(in the rows, 128 means zero)
Rotation paths and how fast each direction turns (degrees per step)
Each turn is a multiple of 5 degrees from 10 to 175, or 0.
Each row of a path follows its step; steps can be skipped.
path 1
step 2: [128 135 128 121 133 116 118 124 135 115 125 126 130 133 133 129 123 127
 135 131 121 127 132 126 132 132 133 130 122 134 136 119 116 132 135 138]
step 3: [124 132 124 126 117 144 126 127 127 122 130 124 122 137 126 127 127 124
 137 127 141 138 128 121 125 128 136 128 121 132 128 139 134 122 131 121]
step 6: [136 117 126 117 138 130 111 126 129 117 129 126 123 133 126 129 137 129
 124 132 142 131 125 129 123 122 128 132 123 129 123 127 132 129 121 132]
step 7: [134 133 137 130 124 123 132 125 133 124 118 126 121 121 120 125 129 140
 140 128 127 125 132 136 127 137 140 121 126 119 129 139 126 125 132 127]
step 8: [127 132 125 116 134 134 135 138 134 132 137 134 127 140 128 138 131 140
 125 129 127 132 118 132 123 123 137 134 129 132 121 126 126 133 130 122]
step 10: [127 118 132 114 129 115 138 131 120 131 124 122 127 128 137 133 125 132
 125 134 130 137 133 135 118 133 135 123 126 121 122 123 125 131 135 133]
step 12: [140 138 125 133 121 127 135 119 114 127 130 134 119 132 133 126 119 133
 125 125 136 135 128 136 118 129 127 126 138 134 126 131 122 133 129 132]
step 13: [115 130 134 131 133 128 127 137 128 135 126 114 139 128 134 128 129 132
 127 129 121 139 137 135 126 128 126 131 123 135 133 134 120 136 123 120]
step 14: [130 130 121 127 131 131 127 110 132 130 133 126 130 130 142 116 127 123
 123 122 130 126 126 128 114 124 131 122 122 124 130 116 134 126 129 125]
step 15: [129 131 141 130 135 130 116 125 115 139 126 128 124 126 136 133 127 126
 133 124 135 130 135 136 134 131 126 138 129 122 125 140 130 131 130 136]
Speeds:
[125 128 132 128 128 127 127 128 130 130 125 129 128 125 127 126 127 125
 128 127 128 129 124 127 127 129 131 127 131 135 125 127 130 128 126 130] -> 0
[134 128 127 128 130 126 127 126 129 129 129 131 127 125 131 125 125 128
 126 130 128 130 129 125 131 127 128 125 127 128 124 133 126 128 126 127] -> 135
[127 131 131 130 128 132 130 128 128 131 131 131 124 129 130 126 130 130
 128 127 125 127 125 127 129 128 129 130 130 123 126 129 130 128 131 131] -> 100
[128 130 129 125 128 130 129 128 124 133 130 127 130 128 126 132 127 125
 129 130 132 130 124 127 126 128 127 123 127 126 127 130 126 127 130 129] -> 155
path 2
step 1: [128 125 125 127 135 129 130 132 125 118 121 127 119 118 121 126 122 135
 118 134 127 121 142 122 115 121 123 132 121 132 115 128 129 130 128 126]
step 2: [124 129 136 115 146 131 130 142 118 130 122 124 119 123 125 130 122 127
 125 129 141 131 129 124 127 128 124 121 122 120 131 130 124 130 130 126]
step 4: [125 128 139 133 125 135 120 134 114 121 133 125 132 124 129 125 118 123
 129 126 131 127 133 119 120 131 130 128 130 117 124 147 126 124 124 125]
step 5: [131 127 119 124 128 138 116 134 119 127 129 126 119 137 121 127 129 130
 129 123 128 125 150 122 130 125 124 130 122 128 126 133 123 122 120 135]
step 6: [133 131 122 126 133 125 124 131 113 132 123 120 123 131 130 124 127 126
 122 127 132 133 129 121 137 133 136 132 131 115 145 136 125 133 119 132]
step 9: [138 130 123 124 132 122 127 133 124 118 124 133 117 125 127 125 137 128
 125 130 139 127 140 130 129 124 129 138 123 132 129 122 142 129 126 143]
step 11: [127 133 135 123 120 124 127 140 122 117 126 132 119 128 130 130 125 134
 130 129 119 127 133 134 109 122 129 122 127 142 134 130 132 130 128 132]
step 12: [129 138 140 123 133 128 123 136 121 123 125 135 122 131 123 133 133 114
 136 137 132 131 129 124 127 126 123 126 131 132 125 145 135 135 127 123]
step 13: [129 128 122 116 130 119 120 136 126 128 130 140 124 148 130 134 124 126
 131 122 131 123 131 130 124 135 128 129 126 130 126 138 139 124 129 139]
step 14: [133 123 133 122 124 127 122 125 120 131 125 122 135 144 132 126 123 120
 130 128 123 123 125 128 118 126 141 126 129 125 133 141 130 140 118 126]
Speeds:
[133 129 132 126 129 131 128 128 128 123 127 127 132 126 130 125 131 129
 126 126 129 129 124 126 129 128 127 129 124 128 125 129 130 130 125 128] -> 140
[128 126 130 125 124 131 128 127 129 130 126 133 130 127 125 123 124 131
 128 129 130 126 130 127 127 129 130 128 128 131 130 129 127 129 128 126] -> 110
path 3
step 0: [127 128 135 119 138 129 133 133 134 127 126 124 122 141 117 129 125 122
 129 116 120 122 117 128 124 118 130 130 135 127 119 128 118 129 132 129]
step 1: [130 133 138 123 129 139 129 127 128 137 116 135 128 134 124 141 126 130
 131 121 132 121 133 131 118 122 124 130 127 132 120 127 139 130 125 116]
step 2: [128 138 130 123 120 120 127 117 134 135 126 137 144 132 126 130 125 126
 132 129 142 134 133 131 122 128 131 124 141 131 125 124 132 126 130 133]
step 3: [125 130 131 135 118 120 122 128 117 130 138 122 136 123 118 119 127 124
 133 124 133 115 123 137 121 136 128 122 131 130 119 130 129 129 131 136]
step 4: [124 139 122 117 135 135 122 133 119 118 127 126 126 125 128 118 128 132
 128 120 127 123 124 124 126 123 129 119 123 126 117 125 137 130 133 141]
step 9: [134 125 124 111 135 127 124 138 134 119 127 121 128 136 118 132 135 129
 126 123 131 126 123 137 129 135 134 123 129 126 116 121 133 133 132 122]
step 12: [140 135 130 136 116 127 134 133 124 130 118 131 134 128 132 130 125 125
 136 125 129 122 132 132 116 138 125 117 127 125 116 127 132 128 124 138]
step 13: [128 134 126 116 121 117 127 135 125 123 128 135 122 130 123 120 121 131
 131 129 132 121 121 129 116 125 132 123 137 118 133 120 130 127 130 141]
step 14: [121 123 135 125 138 134 113 139 124 130 127 121 128 136 113 126 128 136
 127 125 136 116 124 132 126 129 125 127 127 129 135 127 136 127 123 136]
step 15: [125 135 132 117 130 137 118 121 132 122 115 124 138 125 127 126 128 137
 124 134 131 133 139 134 128 124 127 129 121 137 127 134 129 135 124 138]
Speeds:
[127 130 127 130 130 128 130 126 130 124 131 129 130 124 127 130 133 128
 127 125 127 127 126 130 129 126 129 122 124 130 130 129 127 129 128 128] -> 60
[130 131 125 130 127 126 130 128 128 128 129 127 130 126 126 125 125 129
 131 130 128 127 128 127 131 129 124 125 128 122 124 130 126 128 129 127] -> 80
[127 124 129 130 127 128 128 129 126 126 126 129 129 126 131 124 126 134
 127 126 131 126 128 126 128 128 129 125 129 128 131 131 130 127 128 133] -> 40
path 4
step 0: [129 131 124 125 121 127 131 118 126 140 127 128 127 128 138 132 131 121
 129 140 119 140 115 128 133 129 119 133 128 120 117 121 124 137 130 123]
step 1: [126 120 133 132 131 122 124 110 122 127 122 113 134 133 128 134 130 135
 126 137 126 132 133 142 128 129 122 128 124 124 123 119 126 128 137 124]
step 3: [114 137 125 131 122 128 117 127 130 136 128 131 139 130 131 131 133 130
 133 135 133 122 129 128 125 117 114 132 138 113 128 131 129 129 132 123]
step 4: [120 132 131 131 132 122 135 115 115 124 132 131 143 135 132 135 126 130
 136 133 136 124 135 126 124 125 136 130 125 119 127 138 130 137 133 126]
step 5: [125 127 119 133 117 115 140 127 117 132 123 131 127 133 124 125 121 125
 124 132 129 140 128 122 123 123 134 144 136 122 122 128 134 133 131 126]
step 8: [129 134 134 118 121 126 126 123 131 127 134 124 130 127 127 137 126 123
 123 128 118 128 125 133 121 124 118 145 138 122 118 121 131 136 134 118]
step 9: [127 128 141 132 139 128 126 125 118 121 126 122 134 138 135 140 117 128
 123 128 129 134 132 133 132 120 116 131 131 122 136 125 125 134 136 125]
step 10: [120 128 125 139 133 134 122 125 127 126 117 129 132 137 135 139 122 117
 132 129 127 137 130 126 129 127 133 136 142 125 126 125 143 124 125 128]
step 13: [118 127 135 127 117 115 128 122 136 132 118 125 124 142 125 126 123 133
 133 132 123 131 128 123 124 127 133 143 128 131 124 121 133 126 132 116]
step 14: [126 130 140 136 119 125 127 127 130 127 128 121 127 127 122 131 119 133
 135 136 144 123 132 118 129 125 113 129 136 124 133 121 126 126 135 118]
Speeds:
[128 125 127 127 132 130 126 125 130 130 126 130 126 130 131 130 129 130
 127 128 127 128 127 132 131 128 126 126 127 124 128 127 134 126 129 130] -> 40
[129 126 127 127 128 126 132 127 129 128 129 126 127 128 126 129 125 127
 128 128 126 122 130 126 127 130 130 129 132 130 124 127 133 125 129 129] -> 125
[130 126 130 126 125 129 131 123 131 129 128 127 126 129 127 125 127 129
 128 129 132 128 126 128 132 130 128 132 127 128 126 124 124 127 126 130] -> 55
[126 130 127 125 124 128 127 125 128 127 129 129 129 128 128 129 126 132
 125 129 128 125 130 132 126 126 124 125 128 131 128 128 125 123 131 126] -> 140
path 5
step 0: [129 133 132 125 128 125 135 130 134 123 136 135 135 151 132 129 129 133
 129 131 130 132 132 128 130 124 132 127 132 127 120 116 130 132 123 135]
step 1: [128 129 126 131 127 134 127 114 132 136 119 128 126 124 128 131 129 118
 129 118 116 122 127 118 127 140 121 119 122 127 121 126 128 125 128 127]
step 3: [121 125 137 122 122 121 140 126 129 123 141 116 128 130 128 131 130 133
 132 125 126 122 137 135 136 128 121 129 132 127 121 124 120 122 132 131]
step 6: [124 134 135 133 128 134 130 123 132 125 143 121 137 133 131 128 131 136
 128 116 126 129 133 134 121 135 131 128 136 121 131 129 141 128 128 131]
step 7: [121 127 126 130 125 123 123 124 127 136 121 126 133 127 136 126 129 117
 122 131 138 119 127 120 134 133 116 127 129 125 127 118 117 130 133 137]
step 8: [137 132 125 115 124 128 126 127 133 127 132 137 117 124 130 124 122 138
 126 130 120 127 120 134 138 132 124 140 123 128 130 132 135 132 132 121]
step 9: [129 127 134 130 125 139 134 126 132 130 129 121 137 127 137 123 135 140
 139 130 127 130 136 132 118 116 127 128 132 131 116 125 122 128 124 130]
step 11: [123 125 120 125 123 127 121 131 132 126 139 130 127 121 138 130 126 138
 124 137 143 129 127 119 132 137 131 131 118 127 125 130 131 133 127 120]
step 12: [133 127 134 123 121 132 121 134 132 130 126 119 132 138 128 128 135 128
 134 125 121 125 129 144 129 131 123 137 130 115 126 128 128 124 119 133]
step 13: [132 134 127 132 137 129 129 125 126 138 119 129 133 121 136 128 128 129
 136 130 127 133 132 123 128 127 119 125 129 132 138 119 131 133 146 129]
Speeds:
[129 127 131 129 128 128 130 131 130 127 127 132 128 127 127 129 133 132
 124 130 128 123 129 126 132 126 130 127 126 128 131 130 130 128 130 128] -> 125
[124 128 132 127 131 126 129 126 128 128 128 129 127 131 128 132 126 134
 127 130 128 133 127 126 130 130 128 131 129 129 128 129 126 129 128 125] -> 130
path 6
step 0: [117 128 131 123 121 124 124 133 125 133 137 130 141 124 124 124 134 120
 136 128 130 135 117 126 128 129 123 121 130 124 114 114 130 129 134 134]
step 2: [136 125 130 130 119 142 119 126 129 123 135 135 137 133 125 126 123 128
 126 128 128 134 138 128 118 127 126 123 139 115 128 125 123 129 123 141]
step 3: [128 127 126 124 127 129 136 117 123 139 131 123 139 129 127 124 136 118
 124 121 132 133 133 117 118 118 135 134 121 125 119 123 118 130 124 132]
step 6: [122 140 126 119 127 124 132 128 132 120 138 128 138 117 137 124 133 124
 131 130 139 137 123 118 126 128 116 136 121 129 128 128 127 127 131 131]
step 7: [121 126 139 119 131 128 118 132 121 132 139 132 143 128 129 136 127 124
 134 131 135 124 127 136 128 120 117 121 135 127 130 131 131 139 132 126]
step 8: [134 116 126 129 130 135 129 131 127 124 131 136 136 131 121 129 134 127
 121 133 143 127 128 118 121 125 120 115 121 118 123 124 134 121 128 134]
step 10: [121 124 125 127 127 126 123 130 130 139 130 131 137 124 120 134 126 127
 130 123 125 141 125 130 118 117 139 121 124 124 121 123 132 141 120 136]
step 13: [127 123 141 112 123 129 129 125 124 135 135 132 131 127 129 124 136 131
 130 123 139 138 120 124 117 124 122 130 125 131 120 127 123 136 134 123]
step 14: [132 126 135 131 133 121 120 131 129 132 131 131 138 130 129 132 125 121
 120 134 134 126 135 114 124 124 112 130 125 122 135 133 139 131 133 118]
step 15: [140 131 129 128 123 135 123 128 141 130 139 131 132 129 121 124 135 126
 139 128 133 127 130 131 122 120 126 116 124 116 134 134 130 129 135 137]
Speeds:
[125 129 126 128 129 130 125 132 126 123 127 126 130 127 133 127 131 126
 132 129 125 131 126 129 127 129 130 128 128 129 132 129 128 128 129 131] -> 70
[130 125 130 125 126 129 129 130 122 129 132 129 125 128 126 127 129 130
 127 129 126 132 127 128 126 131 130 125 128 126 127 126 129 126 126 128] -> 135
[127 136 128 126 130 126 127 127 128 129 129 126 130 128 127 126 133 129
 129 124 129 131 129 129 129 128 131 127 131 127 126 128 127 124 129 127] -> 115
[126 129 123 133 126 131 127 129 125 129 125 131 130 125 127 127 127 129
 129 131 130 127 130 131 125 127 131 128 129 127 125 125 127 127 127 126] -> 45
